One turn moves every row onto another: examples first, then more rows asked
Z_465: [ 15  31 -15  11  -1 -30  -4   1  26 -26   8   9  14  30 -12   0  20   7
   7  -1  -5  37  -2  -1  -2  -1 -32  -2]
Z_17: [-31  25 -20  -1  -1  -9 -24  15  -2 -32  17 -10  26  -3  18  16  -4  -8
   4  25 -12 -11   3 -15  24  21   3  -6]
Z_763: [ 16   6   4  -8 -16   2  15  20  -2  20  -4 -17 -28  10  -5  14  29   3
   0 -38 -38   1  23  22   0 -36 -22  -6]
Z_55: [  2  22  -1   3   5 -23 -16  -4 -20  12 -30   7 -33  22  16   9  10 -11
  16  12  46 -31   7   4   3  -5  28  33]
Z_114: [  5   4  13  10 -28  -8   5   3   7 -25  17 -11  17  13  -9  -2  17  30
  11  10  -4  38   0   1   3  -8 -37 -27]
Z_966: [ 16 -20   8 -10   0  39  -7   6  -2   1 -19  12 -43 -30  14   4 -15 -29
   3  -5  38 -16   3  26  -6  -7  13 -24]
Z_193: [  2  -1  -5 -20   8  -2  -1 -13 -30  24  -3  29 -50  -9  28 -17  -7 -16
   9  11  23 -12  -6  34  -9  10  21  29]
Z_470: [ -8 -10  24   8 -12  14  -9 -11 -26   5 -16 -11 -43 -19  34   5  -7   4
  24  19  47 -16  -5  16  -4 -12  20   8]
Z_438: [ 11 -18 -20 -27  -4   2 -18 -13  -6  11 -12  44 -36   1  -6 -16  15 -34
 -16 -15  25 -24  -1   5  -3  -3  18  26]
Z_172: [-22  23 -32 -22  -8  -5 -19  -1 -10 -18  26  20  35  -8  16   0 -10  -2
  -4  19 -13  -9   8 -12   0  32   7   1]
Z_451: [ 20  16   1 -13   0 -17  11  10  16 -16  25  13  12   6  -5 -23  -3  14
   8   4 -17  38   0  25 -15  11 -34 -23]
Z_785: [  1 -12  21  -7  -7 -10 -19  22 -11   1 -28  -5 -31  14  -7   5  17 -23
   0   2  39 -47  12  -3  23 -20  15  -4]
Z_992: [ 39  17   3 -17 -12   0   4   6  15  11  -9  -7  -7  -7  -2   8   5  13
   0 -42 -20  -9  30  12 -47 -28 -10  -9]
Z_833: [ 18  -1   2  -4  -3 -12  -5  -2  29 -10   3 -17 -26  -7  -4   1  22  -3
  -1 -46 -36  -8  -1   8 -23 -40 -19  18]
Z_595: [-27  19 -25  -6 -14  23  -9   6 -16 -16  20   3  24 -16  27  19 -11  -1
   1  23 -10  10   8  -3  17  27   1 -22]

Z_451 turns into Z_465
Z_172 turns into Z_17
Z_992 turns into Z_833
Now find these:
Z_785 turns into Z_966
Z_193 turns into Z_55

One turn moves every row onto another: examples first, then more rows asked
Z_214: [ 13  13   1  33  38 -17 -22   7  -4  16  20 -35  36 -12 -19   2  -3   1
   4  75  27 -23 -13  24  10   7 -20  28  11  10   9   6  -1  -7  -1]
Z_926: [-15  25   0  17   4 -12  14 -20  10 -21   8 -14 -17 -35 -22   6 -22  58
  -1  30  17 -44   8  11 -21   8  11  20  17  27 -47  -7  34 -10  25]
Z_710: [ 10   5 -15  12  31 -24  25 -31  -4  14  23   2  16 -38 -30  -9  12  34
   5 -23   8 -26   2   6 -14 -32 -47 -27 -12  12 -41   0  19   2  14]
Z_826: [ 18  -5   1  11  47  -6 -21   3  -4  32  24 -28  17  -7 -32   0  -4  19
  10  76  32 -20 -14  17  -1  -4 -13  37  23   0   4  14 -14   9  11]
Z_295: [ -2  -9  -1 -23 -10  -3   7  -1   7  20   8  -2   1  23  -4 -29 -32  37
  -9  30  20   1   1  27  16 -11 -11 -17  10  26 -54  -2  13 -29  23]
Z_560: [ 31  -6  10 -29  17  -2  -5  14 -22  24  16  -7  -5 -21  -2  12 -16  -8
  27  39  21  -4 -33  25  18 -27   1 -32 -24  18 -26   4 -13  34  28]
Z_124: [ 28 -12   2  -8  28 -16   0   0 -29  15  22 -17  12 -13   3   9  -8 -14
  20  36  24  14 -36  21  38 -14  -7 -35 -31  16 -26   2  -7  28  22]
Z_709: [ 35  31 -12  41  31  11 -31 -34   9   2   8 -32 -10 -18 -50  29  28  41
  -4  28  10 -21 -34   8  21 -28  -2  -6 -12  20 -11  34  34  24   0]
Z_213: [ 37  36  -9  43  20   6 -19 -31  -6  -8  13 -40   6 -12 -35  28  23  23
   2  26   9 -23 -48   4  39 -10 -10 -17 -18  33  -8  17  48  21  -3]
Z_293: [  8   1  -7 -22 -10  -7  -2  -3   2  23   4   1  15  27 -10 -20 -22  28
  -7  23  17  -6   6  37  20 -15 -35  -3  18  22 -59 -12 -10 -32  30]
Z_643: [ 30   7  14  26  33  -1 -28  13  -9  26   3 -27  17   3 -20  -1  -4  21
   7  77  30 -24  -5  25   4   6 -31  30  27   7   0  14  -6  -8   1]
Z_184: [ 14  11  14  16  33  -8  -1   5 -11  20  17 -32  35   8 -13  -7 -23  15
  10  72  28 -19   5  25 -14  -1 -30  24  33  13   3   1  -9  -8  -2]
Z_130: [  0  33   2  32 -15  -4  18 -30   0 -22   4 -21 -15 -24 -29   8 -17  57
   2  31  24 -34   2   7 -18  -7 -12  17  28  26 -47 -14  29 -17  18]
Z_587: [ 35 -16   2 -23  30   4 -14  -2 -24  26  17 -16  -6 -11 -17   5  -8   2
  18  47  25  10 -46  17  35 -25   5 -22 -13  16 -23  12 -17  34  27]
Z_906: [  8  -2 -24  -2 -10  15 -13 -18  40 -14  -6  11  -1  19 -12  24  12  15
 -15   7   3 -23   0  12  19 -17 -27 -26  -9  38 -49  27  35  34  27]
Z_989: [  8  45  -6  10 -15  20  -4   0  13 -10  10 -16  14   2  10  49 -38  13
  24  57  14 -28  -8  38   4 -14  17  10  21  25 -24   2   3  44  24]
Z_635: [ 18  13 -29 -10 -19  11  -2 -10  40 -14   8   9   8   5 -28  33  13  12
  -2  -6   4 -30  -6  28  13 -24 -38 -28  -1  37 -54  17  27  42  31]
Z_338: [ -3  41   0  15  -3 -11  18 -28   0 -12  -9 -28  -1 -35 -19  -8 -25  62
   3  25  -3 -37   7  -1  -7  11   0  14  28  29 -46  -3  18 -14  23]
Z_57: [ 36   7   8 -28  20   2  -6   3 -20  12   9 -19  14   3   2  10 -22 -16
  24  36  12  -2 -36  29  32 -24  -4 -41 -11  39 -30   5 -13  39  20]
Z_771: [ 10  55   6  -1   2  14   6 -16   4 -25   9  -7  -1   5  12  42 -34  15
  33  56   1 -38   3  27   2   8  -1   5  18  23 -19  23   9  44  17]
Z_296: [ 18  -3 -12  12  32 -18  14 -14  10  32  33   8  14 -43 -36   1  17  45
   5  -9   5 -44  -2   8 -15 -29 -44  -8  -9  -3 -23   3  26   3  13]
Z_323: [  8  10  -3 -37  -4  -9   4  -4  10   8   3  -3   0  20 -21 -34 -23  25
  -9  29   6   0   9  38   7  -5 -36 -29  13  25 -45  13   4 -29  20]
Z_351: [ -2  40  -2  -1   1  18 -10  -3  26  -2  14  -6  10  15  17  42 -33  18
  20  56   9 -45  -3  22  12   2  11  24  13  30 -23  15  14  45  20]
Z_681: [ 30  54 -10  49  16   7 -17 -30   7 -23  -7 -47   9 -18 -40  27  14  36
  -4  25   5 -29 -23  10   4 -18  -4 -18  -3  42 -11  20  43  28  -2]
Z_724: [  8  -1 -15  17  33 -28  26 -23  -1  23  49 -11  21 -36 -41  -6  16  31
  10   1  21 -25  -9   6  -8 -23 -40 -11 -23   1 -15  -3  36   0   4]
Z_48: [ 20  -7 -16  12  44 -20  10 -33   2  28  41   2  -3 -43 -45   3  18  48
   6  -2  17 -21 -13   8  -8 -40 -23 -12 -15  -6 -27  11  22   6  12]
Z_71: [ 46  36  -5  43   6  14 -18 -27  -6  -8 -12 -41 -11 -20 -38  31  18  52
   1  26   8 -24 -35   5  18 -24   4 -23 -22  26 -13  16  45  23   6]
Z_47: [ 15  13 -29 -10 -14  10   8 -15  41  -7 -13  -1  18  10 -13  21   7  14
  -3   7 -12 -17   7   9  15 -16 -29 -36  -2  24 -37  35  22  48  29]

Z_926 turns into Z_351
Z_771 turns into Z_47
Z_71 turns into Z_560
Now find these:
Z_710 turns into Z_184
Z_724 turns into Z_214
Z_635 turns into Z_293
Z_48 turns into Z_826

One turn moves every row onto another: examples first, then more rows asked
Z_181: [-16  26  21  24  -6  10  -6   1  29  -5   2 -15   6  -7  23  22 -30  10
  22 -20   1   5  18 -13 -27   2 -19  11  14  11]
Z_747: [  4   2   2 -38  26  11   8  27  -6  21  -6  40 -16 -10  -2 -24  24  -2
  -7   6  -5  38  -8   9  21  -3 -12  16  13 -24]
Z_851: [-14 -29  -2   0 -19  13  -7   1  14  -6 -24 -41  39  20  -7  18  15  27
 -14  20 -15   8 -23 -13  -1   8  -2 -12  15   8]
Z_463: [  6 -23   6 -10 -26  23  12 -19  12   3  36  10  26  24   2 -23  -3  -4
  -3  13  20  10 -40 -17 -17   1  -9  24  -9  -1]
Z_530: [ 14   1  -2 -21  22   7  16   9 -13   5  -3  10 -32 -28 -37 -31  12 -16
  -9  20   0  -7 -26  28 -11  10   7  -4  -4 -13]
Z_86: [ -4  19  18  31  -3 -17 -30  -3 -21  15 -12  13 -14 -29  30  15   7 -16
  11  16  -1   3  -5  17  40  -5 -26  20  -3 -11]
Z_232: [ -1  12  30  24   3  -4 -23  12 -34  32 -26  24   0 -17  27  -5  16   0
 -18   5 -15   2  -7   8  44   2  13   8  -2 -14]
Z_73: [  1  17   4 -13   4   7  -9   5 -35  10  21  27 -11 -10  19   0 -27   9
  45  27   3   1 -12  -8   5 -24  42  11   6  20]
Z_518: [ -4  49  11  30  14   8 -17   0  -7  20   6  18   1  10 -21  23  -9  11
   7  14  -5 -31   8  15 -16  17 -23  21 -23   0]
Z_616: [ -9  13  18  19  -8  -3 -16   7  -7  -3  -9  13 -36 -33  11  -7  -3  -9
  -4  -4  21  25  -4  22  29  -9  -9   5 -34 -21]
Z_294: [ -9   8  -1   3  26  30 -18   6 -34  17  21  14 -18 -10 -15  22   1  10
  37  32  17  10   6 -15 -22 -15  12  30   2  13]
Z_890: [  6  19   2 -26  10   8  23  20 -11  16  -8  23 -38  -3 -25 -14  13  -9
   8  30   0   5 -21  18   6  -9 -18  28  25 -20]
Z_2: [ 22   5  12 -15  11 -17 -15  42  -3  18   5  10 -40  -6 -20 -22  14  -7
 -31  23 -12  14 -20  14  13 -11 -10  14  17  28]
Z_493: [  3   4  -3 -25 -20  21   6  10  30   8  19  30  29  29 -17 -16 -23  15
   8  11   7  11 -36 -11 -12  -7  10  11 -17   0]
Z_698: [ -1 -25   9   4   0   9 -17   2  31   8 -30 -32  31   7 -22  -8   4  26
  -9  -5   4   7  -8  -1  16  21   0 -37 -19   4]
Z_689: [  1  24   6  -1   6  10 -16 -31   7   4  24 -21  34   5   5 -12   1 -22
  -5  16 -33 -20  -9 -43 -12  23  12 -13  31   2]
Z_417: [ 30  35   1   6  20 -10 -33 -13 -14  34   9  26   7  14 -26 -15 -38  -5
  15  12  -4 -19   7   8  -6   2 -16   7  -8 -21]
Z_570: [ 14 -10  12  32  -8  -7 -12 -14 -20  34 -27  -8  13   7  -1 -16 -14   7
 -38 -33   4   6  21  -2  10  -3  -8 -17  30  -2]
Z_469: [ 11   4 -33 -26   3  11  26  -7 -21 -25  17  17  19  -2   3 -13  34   4
  -9   4   4  20  -7  19  22   7   1 -34  16  10]
Z_498: [  9  -9  -7   3 -21   5 -10  -9  -5 -25 -26 -31  21  12 -10  -9  10  36
 -27  18 -11  36  -3   3   1   3  13 -24  29  -5]
Z_237: [ 22  -3 -24 -11 -11  27  21  33  -5  -1  24  -1 -17  14  12  -2  28 -27
 -29   3  12  10   1   5  22  -5  15  -8   9  35]
Z_737: [ 28 -21 -16   2 -15  26 -34  33  11 -15   1 -35  16  20  -8  -5  29  -1
 -24  21 -11   8  -8   0  25  23  -1 -14   8  -6]
Z_645: [ 24 -11   4   2  11  -3 -30  28 -23   1  -5 -44  -5  16   4 -12  -3 -10
 -13 -29  -4  -3  18 -20  18  -9 -25 -25  32  -3]
Z_794: [  4  35   9  -1  12 -14 -16 -16 -19  30  19  20  -9  35 -19  -4 -14  20
  12   9 -10 -25   9  17  16  18 -30  21 -15   0]
Z_799: [ 16  21  30  27 -10 -16 -31  34 -21  -8  -8   4 -17   8  20  -9  -2  -5
 -18   4   7   1 -13   7  49 -12 -27 -17  -4  13]
Z_217: [  2  19   9  13 -12   9 -28  -7  12  -7  -9 -17  17  17  42  18 -41   7
  13   4  -8  21  16  -9 -15  -7   4  11 -18 -24]
Z_441: [ -5  15 -29  -9   7   2 -26 -21   4   6  36  -4  41  -4  -4   6 -15  -8
  -4  -6 -33  -7   1 -30 -20   6  25 -19   9  16]
Z_776: [ -5 -13  -6  -9   9  44  25   6  -6 -13  -6  -8  -8  -8   1  -7   6  -3
   2  13  20  12  -5  -7   5   7  38 -50  11  21]
Z_496: [ -9 -12 -29  -7  -7  37  28   0 -13 -10  23  24   4   1 -10   6  13  -5
   3  22  16   2 -16   4  16   8   5 -31  37  31]
Z_600: [-20   5   1 -13  -2  15 -16 -13 -46   8  41  17 -30  10  -4   2  -3  13
  14  32   4  18  -7 -22   5 -17  24  27   7  16]
Z_13: [  7   1   3  -1 -11  30  14   0   4  -1  23   9  35  10 -16  -2  10   4
  36   9  42  -5 -33 -18 -18 -11 -10  17 -17   4]
Z_981: [-11  12   5  24   5  -5 -24 -15  -4  33 -18 -22  14  13  -9  13  -3 -16
 -26 -28   0   5  23 -36  13 -12 -32 -16  23 -11]
Z_697: [ -9  32   4   9  -1  11 -23  -9  16 -10  21 -14  39 -19 -28  -1   8   1
  20  10 -12 -13 -19 -45 -22   7   7  -9  27   7]
Z_544: [-17  19   8   7  18 -20 -28  -7 -16  24 -19 -30  -8 -19 -18  -1   4  -3
 -13 -38  -8   2  22 -23  23 -13   4 -22  -8  -7]
Z_691: [ -9  18  29   9   1  10 -19  -9  24   5   0 -14  -1  22  46   7 -34  10
  25   4  -8  17  30 -11   7  18 -16   8  15   0]

Z_73 turns into Z_217
Z_799 turns into Z_737
Z_544 turns into Z_776
Now find these:
Z_691 turns into Z_463
Z_181 turns into Z_13
Z_469 turns into Z_232
Z_851 turns into Z_890

One turn moves every row onto another: examples first, then more rows asked
Z_125: [ -6 -26  10  -7   2 -26 -40  23   5 -26 -24 -54  11 -51]
Z_369: [-31 -18 -17 -30 -21   1 -13  25  10 -30 -38 -49  -1 -74]
Z_521: [ -4 -69 -12  -1 -11  24 -14 -23   5 -37 -24 -42   1 -39]
Z_156: [-18 -11  -8  -9 -15   2 -30  28  21 -19 -50 -15  18  -9]
Z_94: [  3 -39 -29 -10 -16 -13 -28   3 -27 -21 -81 -34  22 -72]
Z_5: [  3 -18 -29 -15 -25  -6 -21  11  27  10 -66 -18  19 -79]
Z_265: [ 18 -39 -24  15 -34  12 -24  10  -4  10 -36  10 -13 -18]
Z_87: [  7 -11 -30  -3 -12 -21 -32   6  11 -25 -63 -10  36 -23]
Z_482: [  0 -55  28   5 -17   5 -10  16 -15 -12 -25  -3 -22 -27]
Z_803: [ 11 -15 -30 -17  17  12   1  23   5   6 -51 -31  36 -44]
Z_977: [ -6   8   7  -7  -3 -23 -10  17  25 -11 -37 -20  11 -41]
Z_472: [ 11 -44  -6 -40  -4  41   4  16  18   4 -25  -9  10 -59]
Z_159: [ 48 -45  -7 -11 -11  29   8  -1 -25 -29 -42 -24   1 -68]
Z_577: [ 48 -45   0  -7 -22  32   8   1 -20 -29 -43 -20   3 -65]
Z_317: [ -2   0 -13  -7 -11 -17 -27  33  -5  18 -55  -4  -9 -41]
Z_982: [ 24 -59  -8 -21 -39 -10 -32  -8  -8 -30 -28  -3 -20 -75]
Z_299: [ 19 -65 -22   1 -15  19 -24 -21   5 -31 -15 -27   2 -19]
Z_611: [ -2 -56  25  -4 -10  -6  -9   7 -27 -18 -26 -10 -23 -22]
Z_418: [ 11 -21 -38 -24 -37  -2   2  42   8  -5 -58 -17  25 -69]
Z_733: [ 21 -51 -44 -28 -18  30 -25  27  -2  -3 -14 -16  -3 -26]
Z_23: [-21 -11 -24 -31 -23  -7  -5  39  11 -11 -45 -41   2 -70]
Z_887: [ 48 -55 -11 -18 -13  38   4   7 -23 -22 -46 -19   7 -57]
Z_863: [  9 -61   1 -22 -38  -5 -21  -5 -10 -26 -32  -1 -19 -85]
Z_240: [ -2 -59  23  -9 -16   4  -9  12 -27 -21 -23  -8 -17 -18]
Z_558: [ 11 -55  -1 -22 -42  -3 -20  -9 -12 -24 -25   4 -22 -77]
Z_61: [  2   4  14  10   1 -23   3  13  10 -21 -31 -21  15 -48]
Z_32: [-11 -20 -16 -12 -10 -25 -15  20 -32  -4 -43 -47 -19 -70]
Z_881: [  7  -3 -56  -7  -1  11  -1   3   5 -15 -46 -17  27 -32]
Z_670: [  8 -15 -39 -40 -13  -5  -4  19 -40 -16 -67 -32   2 -36]
Z_308: [  2 -59  19 -23  -2   2 -10  13 -35 -21 -31  -8 -20 -27]
Z_333: [ 19 -19  -7  -8  22 -18 -24 -15 -12 -26 -51 -33  35 -45]
Z_607: [-18 -24 -40 -15  -2  -5 -45  25  15  -7 -31 -25  17 -25]
Z_922: [  5 -58  -4 -26 -37   9 -13  -9  -3 -15 -30  -1 -26 -86]
Z_528: [ 16 -27 -31  -5 -29 -33 -33  -4   3 -32 -57 -16  34 -30]
Z_56: [ 13 -67 -16   0 -14  21 -22 -19   0 -41 -23 -44   5 -27]
Z_633: [  1 -41   8   3 -27  21  -7  -6  27  10 -47  13   4 -57]
Z_706: [ 10 -64 -16  -5 -17  27 -13 -24   0 -36 -19 -40   5 -27]
Z_811: [  3 -13 -57 -28 -12  -4  -6  21 -22 -11 -67 -25  15 -43]
Z_292: [ 49 -43   2  10 -14  23  10   1 -20 -24 -42 -26  -2 -62]
Z_458: [-11  -1 -11 -37 -24 -23  -5  17  16  11 -39 -10 -11 -47]

Z_240 turns into Z_558
Z_418 turns into Z_881
Z_56 turns into Z_611
Now find these:
Z_670 turns into Z_528
Z_5 turns into Z_803
Z_333 turns into Z_125
Z_977 turns into Z_23
Z_265 turns into Z_633
Z_308 turns into Z_982
Z_922 turns into Z_887

